In the data rows, zero lies at 4.5, halfway between 4 and 5.
Here are some points, one per row:
[4 7 7 7 3 6 5 6 5 5 2 6 4 2 2 7 2 5 4 6 3 6 2 3 3 6 4 7 5 6 3 7 6 7]
[5 6 8 3 8 5 5 1 4 6 6 4 7 4 5 6 5 5 4 2 5 8 2 6 4 4 4 4 5 5 4 7 6 3]
[2 4 6 5 6 3 6 4 6 4 5 2 3 6 2 5 5 4 9 4 3 5 4 4 2 4 4 5 3 5 6 5 3 7]
[6 5 5 3 2 4 7 7 3 6 6 2 5 6 7 6 8 5 6 5 6 5 6 5 2 1 5 2 7 4 5 5 5 6]
[5 4 7 4 7 4 3 5 4 5 4 5 6 6 3 3 8 5 1 4 3 2 2 3 2 3 2 5 4 4 5 5 6 2]
[7 2 4 5 6 6 5 5 4 5 4 5 6 7 3 1 4 1 5 2 6 4 4 5 3 4 5 3 5 4 5 4 4 5]
[4 5 3 5 3 6 3 2 8 6 4 3 4 6 4 6 3 8 5 5 3 5 5 5 6 1 4 3 3 5 5 6 4 5]
[5 4 8 5 3 7 6 5 4 4 5 5 3 4 3 7 5 6 9 5 4 4 3 2 6 4 7 2 3 8 3 1 5 3]
[4 6 7 4 5 6 5 7 3 5 8 3 5 4 2 5 4 6 5 6 4 5 4 5 6 8 5 5 6 2 5 6 2 6]
[4 4 6 7 5 3 7 6 5 4 4 4 6 5 6 4 6 5 3 6 8 5 3 7 7 5 6 3 4 6 6 5 5 2]
[0 3 4 6 6 4 6 5 5 8 5 4 5 4 7 7 6 4 4 2 4 6 4 5 7 5 2 6 6 6 3 4 7 4]
[4 6 5 4 5 3 6 4 4 0 6 5 3 1 5 5 6 4 7 5 5 4 6 4 6 4 0 5 4 3 4 5 3 3]
[5 5 5 5 7 8 5 7 4 6 4 3 6 6 5 4 5 7 2 3 7 9 4 5 3 5 7 5 4 5 5 4 3 6]
[6 5 5 8 3 7 5 7 3 4 3 3 6 6 4 2 3 5 5 2 6 5 6 2 9 5 4 5 7 4 7 4 7 3]
[3 6 7 2 4 4 3 3 5 7 1 6 3 6 6 2 4 5 5 4 6 3 7 5 6 4 7 5 6 3 3 6 2 2]
[7 6 6 4 4 2 4 7 4 3 2 5 4 5 2 7 5 4 4 3 4 5 3 2 5 2 5 6 6 7 1 5 2 4]
[3 4 6 5 5 2 5 6 5 4 6 4 4 4 6 7 3 2 4 6 7 2 6 3 4 2 5 2 4 3 6 6 6 4]
[5 2 3 5 7 2 4 2 5 6 7 1 3 5 3 7 3 4 5 6 3 7 6 5 8 5 3 5 4 4 3 3 5 4]
[8 2 1 6 4 5 5 7 2 5 3 2 5 1 2 4 3 3 3 3 6 5 3 7 4 5 3 4 7 3 5 6 8 3]
[4 2 3 3 2 7 2 8 6 5 4 5 4 3 5 3 5 7 4 4 4 5 4 8 7 4 2 7 6 8 4 4 5 5]
[4 5 2 6 7 8 5 3 5 4 5 3 3 6 3 5 6 4 2 7 6 3 6 4 2 3 3 6 6 5 1 3 5 4]
[5 7 7 4 4 4 4 4 4 1 6 7 3 5 4 6 5 2 4 4 7 6 9 6 4 7 2 3 4 5 5 5 5 4]
[5 4 5 6 5 7 4 3 9 3 3 4 1 7 3 4 5 4 5 7 2 6 5 6 6 6 6 4 4 4 4 6 5 2]
[4 5 4 5 5 4 5 6 6 5 7 6 5 3 4 2 8 5 3 7 3 6 4 2 6 3 6 2 6 5 6 3 3 7]
[8 3 2 5 1 4 5 7 6 6 4 4 4 3 8 3 5 4 5 7 7 6 5 4 3 3 1 4 0 4 4 6 1 3]
[6 6 7 5 7 2 2 4 4 7 8 6 2 3 6 4 1 5 2 5 1 4 6 4 5 3 6 5 6 5 5 5 8 5]
[3 4 7 4 6 7 0 7 4 4 4 3 6 3 5 4 3 5 5 4 6 7 4 4 3 4 4 4 7 4 6 3 4 7]
[6 6 2 6 3 5 3 3 6 4 5 3 4 6 5 5 3 5 5 4 4 3 5 4 4 6 7 6 2 4 6 4 5 4]
[6 1 2 6 4 4 2 3 1 4 8 8 7 5 7 6 5 3 5 7 5 7 8 5 6 3 6 4 4 3 2 6 1 6]
[4 1 3 1 7 4 8 6 4 2 4 5 2 3 5 4 5 2 4 4 3 5 6 6 4 6 6 4 6 8 3 6 3 3]
[3 3 4 0 4 3 7 4 6 5 6 3 6 5 7 5 3 5 6 8 3 4 4 6 2 7 4 3 5 3 5 3 4 4]
[4 6 3 7 2 1 3 5 6 6 3 6 5 7 4 4 9 4 4 5 3 6 3 2 2 8 2 2 8 4 6 3 3 1]
[6 3 5 5 2 2 1 7 3 4 0 4 6 3 1 4 5 5 6 4 2 3 5 8 4 6 3 2 5 3 5 6 3 6]
[7 3 5 4 5 4 4 4 4 3 3 5 4 1 8 3 7 5 8 2 4 4 4 4 1 4 5 7 6 2 5 4 6 5]
[6 7 4 4 5 2 6 4 5 5 7 6 8 4 5 2 3 3 6 5 3 6 1 4 5 4 5 8 6 6 6 4 2 3]
[3 7 2 6 3 4 5 4 2 4 2 3 3 6 4 6 5 6 4 3 5 8 5 4 4 5 6 5 5 5 5 3 3 7]
[4 3 5 3 7 3 3 3 4 4 4 3 4 4 3 5 4 6 7 6 6 8 2 2 9 4 3 6 4 1 5 6 4 4]
[5 2 3 3 5 3 4 6 6 4 3 4 6 5 1 7 2 5 1 4 4 7 5 5 3 3 6 5 5 4 6 5 3 5]
[3 7 5 3 2 4 8 5 2 4 3 4 3 6 4 2 2 4 1 6 2 4 5 4 4 3 2 7 5 0 1 4 6 5]
[5 4 4 7 5 0 5 3 8 2 4 3 6 2 3 3 3 4 5 4 5 5 8 3 3 4 7 6 4 7 3 1 4 5]
[6 8 1 6 6 3 2 5 4 6 8 6 2 2 4 4 5 5 6 5 8 3 3 6 3 3 3 1 5 5 2 3 4 6]
[4 5 3 5 4 6 3 6 2 4 7 6 3 3 9 9 5 1 5 3 1 4 4 5 4 3 7 5 2 3 5 6 2 1]
[1 7 3 5 6 6 3 4 5 4 5 2 3 4 5 3 7 2 5 3 5 2 5 6 5 5 5 7 5 6 5 7 3 6]
[2 6 6 5 2 3 4 3 4 2 8 1 5 5 4 1 4 3 5 8 4 6 5 6 4 3 6 2 8 7 4 8 4 3]
[3 6 6 7 3 3 3 6 3 1 4 6 7 6 7 5 5 6 1 1 5 3 5 5 5 2 3 6 3 4 6 3 6 4]
[3 7 4 4 6 3 5 5 5 6 5 4 9 4 5 7 3 6 3 4 5 2 7 5 3 7 4 4 0 4 3 4 6 0]
[6 7 2 2 4 6 6 4 5 7 5 4 2 4 3 3 5 5 3 5 7 6 5 6 6 2 5 7 5 3 6 3 7 1]
[4 4 5 4 4 4 5 1 2 5 3 5 4 7 5 7 5 6 2 7 6 4 6 7 6 5 7 7 5 5 5 6 4 5]
[5 4 4 6 4 6 4 7 5 4 4 3 8 6 2 5 4 3 5 5 2 2 3 4 4 2 3 3 4 6 5 5 7 4]
[4 4 7 2 2 5 6 3 5 4 5 9 3 5 2 5 5 6 5 1 4 8 6 5 2 6 4 2 3 4 3 2 7 3]
[7 4 7 2 2 4 1 6 3 8 4 0 3 4 5 5 7 5 3 6 5 4 6 3 5 6 4 5 2 6 3 3 5 6]
[5 4 4 4 2 4 6 1 1 5 4 1 4 6 6 3 3 7 7 1 6 6 6 2 3 4 5 6 5 5 4 6 5 4]
[3 3 6 4 4 2 5 5 4 5 5 5 4 1 3 4 5 2 5 5 8 2 5 6 5 7 9 6 5 3 3 6 5 5]
[3 6 4 5 2 5 3 4 4 4 5 5 3 1 5 2 6 4 3 4 3 7 1 2 3 3 8 4 4 3 5 3 4 6]
[3 4 4 6 5 7 1 3 5 6 2 3 8 4 4 2 5 1 4 5 5 6 5 3 5 4 5 3 5 3 3 0 5 5]
[5 4 3 3 3 4 2 4 7 3 5 4 5 4 7 3 1 6 5 3 2 4 3 3 4 6 7 4 4 6 4 6 4 2]
[5 7 2 5 4 3 6 3 4 3 3 2 5 5 7 4 3 3 7 5 0 6 4 9 8 5 4 3 3 3 4 4 8 8]
[5 4 5 6 6 5 3 5 0 5 2 7 4 5 5 5 4 6 5 9 5 4 4 6 2 6 5 7 6 6 6 2 7 2]
[5 5 3 4 4 4 5 1 5 5 1 7 6 3 4 4 5 5 4 8 5 4 1 4 4 0 3 6 7 5 6 4 2 5]
[6 4 5 4 5 7 2 7 5 2 4 3 4 6 5 4 3 4 2 4 6 2 3 4 6 4 6 5 2 1 5 3 2 6]
[5 3 3 7 7 6 5 3 5 2 4 6 4 5 2 4 3 7 4 4 6 4 1 4 3 3 4 3 4 4 0 6 6 5]
[2 4 6 5 4 3 7 5 3 7 4 9 2 7 5 3 0 3 5 4 6 3 3 6 6 3 3 6 3 6 2 2 4 5]
[4 2 6 5 2 5 6 2 2 5 5 4 3 4 5 4 4 5 3 6 4 5 5 1 5 6 5 4 3 4 9 6 3 4]
[3 6 5 7 5 3 4 5 7 7 6 2 3 7 5 6 5 3 6 5 4 5 6 3 5 8 4 6 4 3 6 4 5 6]
[4 7 4 3 3 6 4 4 4 2 5 4 7 1 6 6 5 2 7 7 7 4 4 4 4 2 4 7 4 6 6 6 7 5]
[4 6 4 0 5 6 5 4 5 5 4 6 6 4 4 8 3 1 5 4 4 5 7 5 6 4 6 3 5 5 8 3 5 3]
[0 3 2 4 2 4 4 2 4 5 5 7 4 1 0 5 5 6 3 4 7 3 4 4 5 6 4 4 2 6 7 2 6 6]
[7 7 2 6 7 5 6 7 6 2 6 6 4 2 6 4 6 9 5 5 1 4 8 2 4 3 6 5 5 5 6 3 4 6]
[3 5 6 8 4 8 7 3 6 9 4 6 5 3 4 4 4 3 5 5 5 4 6 6 4 5 6 1 3 1 4 7 4 5]
[5 1 6 6 1 8 4 2 6 4 8 3 4 4 6 8 0 5 3 3 5 3 4 3 3 6 3 6 9 4 3 4 3 5]
[7 7 4 3 6 6 6 2 2 3 3 4 3 4 6 5 3 2 3 5 3 4 2 3 7 7 2 1 4 9 4 3 3 5]
[7 5 8 5 3 5 6 2 6 5 5 4 3 4 7 3 5 5 1 3 6 4 5 8 4 6 4 3 4 6 2 6 5 6]
[3 4 6 5 4 6 2 4 6 4 3 5 5 6 4 2 3 5 6 3 6 6 5 7 3 3 2 7 5 5 8 4 3 4]
[8 6 5 6 3 3 6 5 6 2 5 4 5 4 4 7 6 4 3 4 6 4 1 7 4 5 6 5 6 2 7 0 2 5]
[5 3 5 7 3 6 4 3 5 7 5 5 6 4 5 4 7 4 6 3 3 4 3 4 6 6 6 6 3 5 3 6 3 4]
[6 7 3 2 6 4 4 2 3 6 3 5 4 3 5 5 4 3 6 1 4 4 6 3 5 6 4 3 4 3 4 6 5 4]
[6 3 4 5 6 3 4 4 3 5 6 4 2 7 3 6 4 3 6 3 4 2 4 4 4 5 4 6 3 6 9 7 5 8]
[7 5 3 5 2 3 5 5 4 3 9 5 6 8 3 5 4 8 8 4 4 3 2 6 5 5 7 5 6 4 4 5 4 3]
[4 6 2 0 5 5 4 4 5 3 5 6 5 8 7 5 5 3 4 3 8 2 4 2 8 6 7 3 6 3 3 6 6 6]
[5 5 5 3 4 6 4 4 4 1 6 6 6 6 3 2 7 3 3 6 4 6 4 7 1 6 5 7 4 4 4 5 8 7]
[4 3 3 4 6 3 4 5 2 5 5 4 3 5 3 4 7 5 4 4 2 7 4 4 5 5 5 4 2 4 3 4 7 1]
[7 5 4 4 5 7 6 3 2 8 5 6 7 5 0 2 6 5 4 5 2 3 7 5 5 4 4 6 4 6 7 3 4 6]
[5 4 4 5 3 3 4 6 5 7 5 7 5 6 4 4 0 3 2 4 6 7 5 2 4 6 4 6 2 6 6 7 5 5]
[1 6 4 4 6 4 5 5 3 4 4 4 5 3 5 3 2 8 3 3 4 4 5 6 5 7 6 3 4 5 5 6 1 3]
[4 3 5 5 6 3 5 4 6 4 3 6 5 5 8 6 4 6 5 5 6 3 6 2 6 5 3 3 6 6 5 8 7 7]
Along one direction, these points spread out more than along any other. Take the direction at right angles to it along which they spread out most. Go by this last direction. For each point below, how far along it does it lie, from 0 to 99? The average is 50, and the first point in the table lies past the average. One standard deviation of the points above along it is 16.
[2 6 6 5 2 3 4 3 4 2 8 1 5 5 4 1 4 3 5 8 4 6 5 6 4 3 6 2 8 7 4 8 4 3] >> 29
[3 7 4 4 6 3 5 5 5 6 5 4 9 4 5 7 3 6 3 4 5 2 7 5 3 7 4 4 0 4 3 4 6 0] >> 68
[4 5 3 5 4 6 3 6 2 4 7 6 3 3 9 9 5 1 5 3 1 4 4 5 4 3 7 5 2 3 5 6 2 1] >> 18
[5 5 3 4 4 4 5 1 5 5 1 7 6 3 4 4 5 5 4 8 5 4 1 4 4 0 3 6 7 5 6 4 2 5] >> 37
[3 7 2 6 3 4 5 4 2 4 2 3 3 6 4 6 5 6 4 3 5 8 5 4 4 5 6 5 5 5 5 3 3 7] >> 52
[4 5 3 5 3 6 3 2 8 6 4 3 4 6 4 6 3 8 5 5 3 5 5 5 6 1 4 3 3 5 5 6 4 5] >> 55
[4 4 5 4 4 4 5 1 2 5 3 5 4 7 5 7 5 6 2 7 6 4 6 7 6 5 7 7 5 5 5 6 4 5] >> 70
[4 6 2 0 5 5 4 4 5 3 5 6 5 8 7 5 5 3 4 3 8 2 4 2 8 6 7 3 6 3 3 6 6 6] >> 49
[4 6 4 0 5 6 5 4 5 5 4 6 6 4 4 8 3 1 5 4 4 5 7 5 6 4 6 3 5 5 8 3 5 3] >> 51
[6 7 4 4 5 2 6 4 5 5 7 6 8 4 5 2 3 3 6 5 3 6 1 4 5 4 5 8 6 6 6 4 2 3] >> 24
[0 3 4 6 6 4 6 5 5 8 5 4 5 4 7 7 6 4 4 2 4 6 4 5 7 5 2 6 6 6 3 4 7 4] >> 71
[4 3 3 4 6 3 4 5 2 5 5 4 3 5 3 4 7 5 4 4 2 7 4 4 5 5 5 4 2 4 3 4 7 1] >> 57
[3 4 6 5 4 6 2 4 6 4 3 5 5 6 4 2 3 5 6 3 6 6 5 7 3 3 2 7 5 5 8 4 3 4] >> 65
[3 7 5 3 2 4 8 5 2 4 3 4 3 6 4 2 2 4 1 6 2 4 5 4 4 3 2 7 5 0 1 4 6 5] >> 73
